One turn moves every row onto another: examples first, then more rows asked:
k_254: 11 11 -7 18 -9 -11 -7 -6 -9 11 0 -4 -8
k_289: 0 14 -7 -13 7 -9 -4 3 -13 4 -11 -2 -12
k_312: 14 12 -6 0 3 -3 6 15 -2 11 -7 -15 6
k_518: 8 29 -19 0 4 -14 5 -5 7 3 -4 2 8
k_210: -12 27 6 11 12 -7 -1 10 -3 13 -9 -6 1
k_989: 8 7 -4 20 -9 -11 -7 -5 -7 17 -6 -7 -4
k_152: -3 8 -11 3 12 -17 -12 3 5 11 -20 -21 -1
k_771: 7 8 -2 19 -1 -14 -2 0 -10 20 -2 -11 -5
k_734: 11 20 9 2 -5 1 -11 -12 10 4 5 -4 6
k_882: -3 15 -7 -11 2 -8 -11 5 -11 -6 -10 -2 -13
k_838: 9 11 -8 -1 -5 6 -1 17 -1 8 -7 -11 7
k_167: -2 14 -10 -12 2 -10 -8 2 -11 -1 -12 0 -11
k_114: -7 22 -5 2 -8 -1 -15 -12 9 2 -4 -23 -8
k_749: -3 19 -6 -4 -7 0 -17 -11 8 1 4 -22 -8
k_155: 1 11 -6 -10 8 -17 -4 2 -12 3 -10 -7 -13
k_784: 2 38 1 -3 -2 0 -6 -14 10 -2 -9 -14 -4
k_60: -11 32 4 18 8 -5 -5 8 -1 6 -12 -2 -1
k_545: 12 13 7 6 -4 -1 -15 -14 10 7 0 -1 4
k_508: 8 10 -8 -3 3 4 1 18 -1 13 -8 -15 7
k_148: 13 17 2 -3 5 7 -22 -10 8 3 -11 -6 -8
k_157: 8 25 -17 -1 5 -18 10 -9 3 11 -9 -3 6
k_740: 8 9 -2 17 -4 -15 -2 -7 -9 19 -5 -8 -5
k_75: -3 11 -14 9 5 -17 -18 -3 9 4 -21 -17 0
k_684: 4 27 -8 6 -9 14 -7 -1 7 6 0 -19 -8
k_856: -10 10 -12 8 4 -14 -16 -2 6 7 -22 -18 0
k_97: -12 29 2 13 9 -3 -1 9 0 9 -12 -2 5
k_704: -2 29 -3 2 11 0 -19 -10 14 5 5 -3 -2
k_434: 11 29 -6 9 -2 13 -10 -7 8 9 2 -16 -7
k_197: 3 38 -6 0 -7 0 -1 -15 9 0 -6 -12 -7
k_848: -8 28 3 8 16 -9 3 9 -3 11 -11 -5 -2
k_205: 5 26 -14 2 10 -23 8 -5 4 10 -5 -5 5
k_144: 5 29 -19 3 3 -17 7 -9 3 8 -6 2 5
k_905: -7 10 -9 6 8 -18 -12 -4 7 12 -21 -21 3
k_204: -3 24 2 5 10 3 -17 -7 16 6 1 1 3
k_3: 8 17 -1 -8 8 4 -19 -9 9 1 -8 2 -6
k_965: 11 11 -6 3 -2 5 -6 18 3 6 -9 -14 10

k_144 moves to -> k_167
k_518 moves to -> k_882
k_434 moves to -> k_704
Now these:
k_3 moves to -> k_684
k_740 moves to -> k_157
k_205 moves to -> k_155

One turn moves every row onto another: examples first, then more rows asked:
k_302: 6 -2 10 11 -5 -6 0 8 -9 4 3 -18 -4 0 0 5
k_381: 6 -7 5 13 -5 19 0 3 -5 1 4 13 -11 -1 -15 16
k_246: -1 -2 7 -18 -6 2 -12 -4 -13 4 9 23 5 -6 -9 -1
k_438: -3 1 5 -9 13 13 -19 3 -10 9 0 2 1 14 -9 0
k_357: 9 -4 10 4 -21 8 6 -9 -9 6 5 0 -3 0 2 19
k_436: -5 -7 8 -13 15 14 7 2 -7 -3 9 3 3 4 -6 7
k_435: -9 -4 13 -2 -5 -17 -12 2 -2 -6 -1 11 -8 -1 3 4
k_372: 0 8 4 -10 -10 5 8 6 8 7 -9 11 0 -15 0 -2
k_869: 13 1 -1 -12 1 12 0 13 -4 7 -4 4 4 4 -23 3
k_125: 12 -13 1 7 -4 6 5 -7 -8 18 -13 4 0 -8 1 -2
k_818: -5 8 3 -2 12 3 -1 0 -16 -10 2 0 -6 6 -2 19
k_924: -6 -4 8 -2 -8 10 -15 8 -3 15 5 -8 -3 4 10 -10
k_7: 4 -5 -11 11 -10 10 2 2 2 2 -15 -6 -1 -1 -6 0
k_37: -6 -2 -2 -9 -8 11 6 -11 4 0 -2 16 -3 6 -12 -9
k_298: 4 -16 1 -6 -6 -14 0 -9 -9 -4 14 -3 -9 -2 -6 3
k_175: 8 -5 -1 -3 6 -7 1 -12 -12 -9 3 17 5 7 5 4
k_61: 10 -4 13 10 4 9 -11 9 -6 20 1 -1 -3 -1 -18 7
k_113: 1 -1 3 -12 4 -6 -16 2 -14 4 2 1 -1 1 -20 15
k_815: 4 7 -16 0 -10 5 -16 8 0 1 4 11 -6 1 0 -14
k_751: 3 -12 9 6 -11 -3 -4 -11 -8 -8 9 10 -5 14 0 14
k_389: -7 -1 -3 3 -3 16 -12 -5 -7 11 -12 22 2 -2 -6 -3
k_459: 5 -5 -2 1 -5 17 12 -9 4 11 6 1 5 -5 1 7
k_748: -1 -2 -2 -11 5 4 -9 1 3 -1 2 13 -2 0 15 -14
k_680: -2 -9 13 8 -7 -6 -19 8 -7 16 -2 16 -2 -4 -4 -7
k_785: -2 -13 9 8 -14 10 -8 3 8 16 1 1 -12 -8 4 0
k_625: -2 8 1 2 9 5 10 -11 0 3 2 13 10 0 0 2
k_596: 11 -3 1 -2 -24 0 -10 7 -4 -4 3 5 -17 0 8 5
k_753: -7 3 -2 -6 -8 -11 -7 6 -2 9 -7 -3 1 -15 -8 1
k_824: 7 -2 4 -15 -24 0 -4 14 -3 -1 2 7 -3 1 -7 -5
k_291: 3 9 3 16 -15 4 2 -3 -4 4 5 -2 -17 9 -1 1
k_224: -1 6 11 -10 0 0 -9 -13 -20 9 4 11 -3 5 12 -2
k_137: 9 -1 12 -6 5 23 9 5 -12 8 5 14 0 -1 -6 11
k_269: 1 3 14 -5 -8 -3 -7 3 -10 -2 26 0 -3 7 -1 -4
k_4: 14 1 -6 0 -3 11 -18 8 -8 5 12 -3 -11 8 -15 7
k_327: 8 -12 -7 7 3 6 -7 1 -16 -7 3 2 -11 -1 -6 19

k_748 moves to -> k_372
k_4 moves to -> k_113
Now these:
k_7 moves to -> k_302
k_815 moves to -> k_753
k_381 moves to -> k_327
k_751 moves to -> k_175
k_125 moves to -> k_291

One turn moves every row onto another: examples first, then more rows asked:
k_445: 7 -2 8 8 -19 -4 -6 2 -3 9 -8 1
k_705: -1 -2 31 7 -24 1 -3 -8 7 1 7 3
k_694: 1 -24 23 2 -12 8 1 -4 4 -2 -2 22
k_285: -6 0 15 -5 -24 6 10 16 -3 1 9 26
k_423: -4 -9 11 -2 -19 -1 20 -1 0 2 6 11
k_15: 8 -4 10 4 -12 -4 0 3 9 -10 -9 2
k_77: -3 -4 10 6 -12 -6 -14 -9 7 -6 -6 34
k_557: -18 0 17 1 -13 8 -16 -1 13 -6 7 25
k_929: -11 -5 7 -3 -15 10 8 12 12 -14 -3 21
k_492: 0 0 10 -10 -24 7 -5 -2 9 -6 -9 38
k_715: -7 6 9 6 -19 2 -15 16 -5 -5 -9 17
k_314: -4 24 15 -4 -26 1 -4 3 7 1 -5 14
k_795: 1 -9 20 -18 -18 7 -8 0 -9 1 0 23
k_788: -7 5 14 -8 -18 -14 2 -7 2 -5 -15 22
k_568: 2 -2 7 9 -15 -3 -11 12 12 -1 -17 9
k_86: -2 0 7 4 -17 1 0 6 -10 -17 -6 22
k_542: -19 -7 11 -3 -18 7 1 17 7 2 -2 25
k_416: -18 -6 29 3 -24 1 0 -1 4 -8 4 28
k_248: 4 -6 24 7 -19 22 -4 6 8 5 7 13
k_273: -4 -15 9 -1 -18 1 11 4 9 16 -1 10
k_352: -9 8 16 0 -22 11 -14 -7 4 -16 -3 12
k_706: 9 0 12 3 -18 -9 -7 -15 7 14 3 22
k_136: 8 -10 25 -2 -27 -4 6 -3 13 12 0 30
k_452: -15 -3 25 -16 -14 -2 -9 5 9 -7 -5 14
k_884: 17 4 10 -5 -25 5 -9 -9 13 4 -6 13
k_81: 13 2 18 1 -23 -10 2 8 -6 4 3 6
k_178: -12 -11 18 5 -14 -3 2 -11 14 7 9 28
k_858: -6 -2 13 -15 -25 16 1 -10 7 3 8 15
k_772: 12 3 12 14 -25 10 6 -6 1 8 -2 22
k_150: -4 3 20 -2 -19 6 -9 -5 13 13 16 14
k_311: 2 -5 20 5 -21 -3 -2 15 7 18 2 4
k_534: 4 1 27 12 -23 -10 -9 1 9 -8 -10 25
k_12: -4 9 19 16 -20 2 6 -2 19 -1 -7 13
k_742: -14 -5 -1 1 -16 5 -2 6 -2 -7 -12 22
k_928: 5 -4 17 -5 -20 0 10 13 17 6 6 5
k_808: -14 -8 11 -4 -22 7 7 8 -8 12 6 17
k_229: -2 0 21 10 -12 -9 -16 -6 20 1 1 12
k_645: 3 11 12 -1 -17 2 -25 -3 6 1 3 20
k_228: 7 5 14 1 -17 2 -10 21 5 -11 -6 16
k_129: -6 1 8 -6 -19 8 -7 -8 0 7 10 35

k_228 moves to -> k_86
k_311 moves to -> k_445
k_178 moves to -> k_150
Now these:
k_694 moves to -> k_248
k_416 moves to -> k_858

One turn moves every row onto another: examples first, then more rows asked:
k_658: -4 -4 7 7 -9 5 -6 -16 5 -7 11 5 -1 6 -14 2 -5 6 6 -11 -20 -5 -3 -4 0 -8
 2 12
k_251: 13 -1 -1 -1 1 -25 -4 -11 -16 1 -5 -10 1 13 -9 -5 4 -1 -5 -10 -1 0 7 -3 2
 0 11 -5
k_99: -2 -8 8 7 8 14 16 3 -9 9 -2 11 1 -5 10 -3 -5 -15 -1 3 -8 -1 -8 4 6 -13 6
 2
k_867: -3 -6 17 7 -1 2 -2 4 -14 -9 3 -3 -1 -11 9 -9 -8 0 -11 -4 -3 11 7 -1 -5
 -2 0 -12
k_703: -1 -8 1 11 -2 12 -3 -5 0 5 -6 5 2 6 -7 0 7 -5 0 7 -2 -18 -5 9 -8 -19 15
 1
k_347: 10 6 4 -6 -3 6 15 5 7 4 10 -3 -3 -15 2 -1 -5 2 -4 1 -8 -10 2 -2 13 13 -8
 -9
k_863: 9 -4 -19 -4 1 0 -7 -10 0 -5 9 -9 5 -8 -8 -6 -5 -4 14 18 -3 8 3 -9 10 -2
 4 -3
k_20: -7 2 -3 0 3 -18 0 0 -16 -3 3 1 -3 16 -15 6 7 6 -14 -6 -8 -7 2 1 20 -7 5
 5
k_230: 18 14 -15 -7 0 7 9 2 3 9 -3 -17 6 3 4 7 0 -5 -2 -5 -3 0 -10 1 12 0 -7 8
k_361: -1 0 1 8 -7 4 -6 -13 6 -3 8 3 -8 11 -10 9 2 4 2 -17 -18 -4 -4 1 0 -4 9
 17
k_402: 10 -8 -7 7 11 -4 -7 -1 -8 0 13 5 -11 0 -3 -15 17 -2 -7 -12 -6 -13 -4 -2
 1 0 10 -10
k_174: -15 5 3 0 4 0 -6 -1 -2 9 -10 -2 -9 -7 0 -1 0 5 -16 -3 4 3 6 -2 -12 -7 12
 9
k_758: 0 -7 -5 12 16 -9 7 -3 0 6 -18 5 13 -9 10 -8 -2 8 -1 -4 -4 -13 0 -5 2 -9
 -4 -6
k_864: 12 0 1 4 6 1 -2 0 -4 -4 -16 -8 -5 -8 5 -10 1 0 -4 23 -1 6 -7 7 16 1 -9 0
k_348: -3 -2 -9 -10 6 9 4 -8 4 12 5 -7 23 10 -7 3 10 4 6 -9 -12 1 -11 5 11 3 8
 3
k_245: -2 -6 15 -1 -2 -3 -2 5 -22 -4 -3 -10 -2 -4 9 -10 -10 3 -8 -1 7 14 7 1 1
 -3 0 -10
k_594: -5 -1 -10 -12 3 3 6 -12 2 12 6 -6 21 8 -12 5 13 4 1 -8 -15 4 -10 1 12 5
 9 5
k_478: 1 -15 11 0 0 -5 2 2 1 -7 6 8 -10 3 -7 -5 1 -9 1 -11 1 -1 16 -12 -2 -15 7
 11
k_36: -3 -12 -10 -13 -5 -16 5 3 -5 0 2 2 3 -18 1 -12 -4 -4 -2 11 -11 1 0 -7 -4
 7 -6 -5
k_412: 5 -18 -19 -6 6 2 11 -3 3 5 8 -1 -5 -9 4 -4 -2 19 5 2 1 -11 -4 6 9 5 15
 12
k_915: 15 -1 4 6 5 0 1 -2 -7 -6 -14 -7 -5 -8 6 -12 0 2 -13 17 -4 6 -7 8 19 3 -8
 -2
k_292: 11 7 -11 -2 11 -4 12 -12 -17 7 11 3 3 8 2 -7 8 10 -1 -3 -1 -7 6 6 24 -5
 -9 9
k_999: 7 -18 -1 7 -2 17 -1 -1 -2 4 19 -14 4 -6 -3 -10 2 8 14 10 -10 -1 -4 -6 2
 1 -1 4
k_279: -4 2 -6 -2 3 7 12 2 3 -2 -11 15 2 -6 8 -1 -4 -1 -12 -13 1 -4 -13 9 11
 -14 -8 11
k_378: 8 -1 3 -6 6 6 -14 -26 -5 5 4 -6 -4 15 10 0 5 9 13 -6 -12 -11 2 -3 10 -6
 -1 -1
k_668: 19 11 -14 -7 4 4 3 3 -2 5 -3 -20 9 2 13 9 -5 3 4 -2 -2 0 -2 1 15 2 -10 4
k_458: 2 -12 13 -2 4 0 3 0 -1 -8 8 11 -6 3 -4 -7 0 -11 0 -9 2 -5 18 -9 2 -18 6
 8

k_703 moves to -> k_36
k_99 moves to -> k_863
k_279 moves to -> k_999
Now these:
k_347 moves to -> k_378
k_402 moves to -> k_758
k_658 moves to -> k_245
k_867 moves to -> k_668
k_915 moves to -> k_348
k_864 moves to -> k_594

One turn moves every row onto another: examples first, then more rows asked:
k_790: -21 -19 -6 1 -15 -4 2 -2 -4 -12 5 7 9 -17 -2 9 8
k_35: 0 -2 -5 -2 -15 -11 9 -4 -12 -5 5 6 -5 -2 -3 1 -19
k_65: -20 -16 -6 -5 -15 -6 1 -1 -1 -13 6 5 14 -9 -3 11 10
k_555: -9 -6 12 -9 11 0 -2 -1 6 -12 -2 9 5 -10 -7 -2 16
k_697: -1 11 14 5 -3 -9 11 -4 -27 -7 4 5 -4 -2 -3 -4 -2
k_852: -1 1 -4 -12 -16 -11 7 -2 -10 -5 5 3 3 9 -5 4 -14
k_981: 2 7 2 7 4 1 20 -6 -17 -13 7 7 -12 -7 -7 0 22
k_898: -5 -8 9 4 12 -3 2 -4 6 -11 0 12 -3 -19 -6 -6 10
k_843: 4 11 0 3 2 -2 22 -5 -12 -13 10 4 -6 2 -9 2 25
k_593: -17 -14 -9 1 -16 -12 6 -2 2 -13 9 5 13 -8 -5 10 7
k_805: -5 -5 1 -8 -13 -1 2 -3 -19 -5 -1 8 -6 -8 -1 1 -17
k_781: -7 -2 2 -18 -14 -1 0 0 -17 -5 -1 5 2 3 -2 4 -11
k_504: -6 0 -7 2 -23 2 9 -4 14 -11 0 8 1 13 -6 -5 4
k_550: 6 -4 3 3 -21 6 25 -3 -2 -5 -3 11 5 -22 -4 -3 18
k_400: -4 -1 7 -6 9 -9 3 -2 15 -12 3 6 9 -1 -10 -2 15
k_366: 1 14 12 4 -4 -13 14 -4 -23 -7 6 3 0 5 -4 -4 -1
k_799: -17 -17 -9 6 -15 -10 6 -3 0 -13 9 7 8 -16 -4 8 5
k_101: -2 7 6 -1 4 8 15 -3 -20 -13 4 7 -10 -6 -6 1 26
k_443: -1 10 4 -5 3 4 16 -3 -15 -13 6 4 -3 3 -8 4 28
k_692: -5 -5 -7 13 -21 3 10 -6 8 -10 -2 13 -10 -3 -4 -9 -2
k_885: 5 -1 4 -8 -22 7 22 -1 1 -5 -2 7 14 -10 -5 1 23
k_982: 0 -4 4 6 10 -13 9 -5 14 -12 6 9 1 -10 -9 -5 9
k_195: -12 -3 0 -8 -21 13 0 -1 5 -11 -8 10 2 9 -4 -3 8
k_871: -3 11 17 -2 -2 -5 8 -3 -28 -8 1 4 0 0 -3 -3 1
k_899: -2 14 15 -4 -3 -9 9 -2 -24 -8 4 2 4 7 -5 -2 3
k_560: -12 -8 0 2 -20 15 0 -4 -1 -11 -10 14 -9 -6 -2 -8 3
k_156: 8 -1 1 1 -22 1 27 -3 4 -5 1 8 10 -13 -6 -1 19
k_173: 3 -4 6 -6 -20 12 20 -2 -4 -4 -6 10 9 -19 -3 -1 22

k_65 moves to -> k_790
k_843 moves to -> k_443
k_366 moves to -> k_899
Now these:
k_400 moves to -> k_555
k_504 moves to -> k_195
k_805 moves to -> k_35
k_550 moves to -> k_156

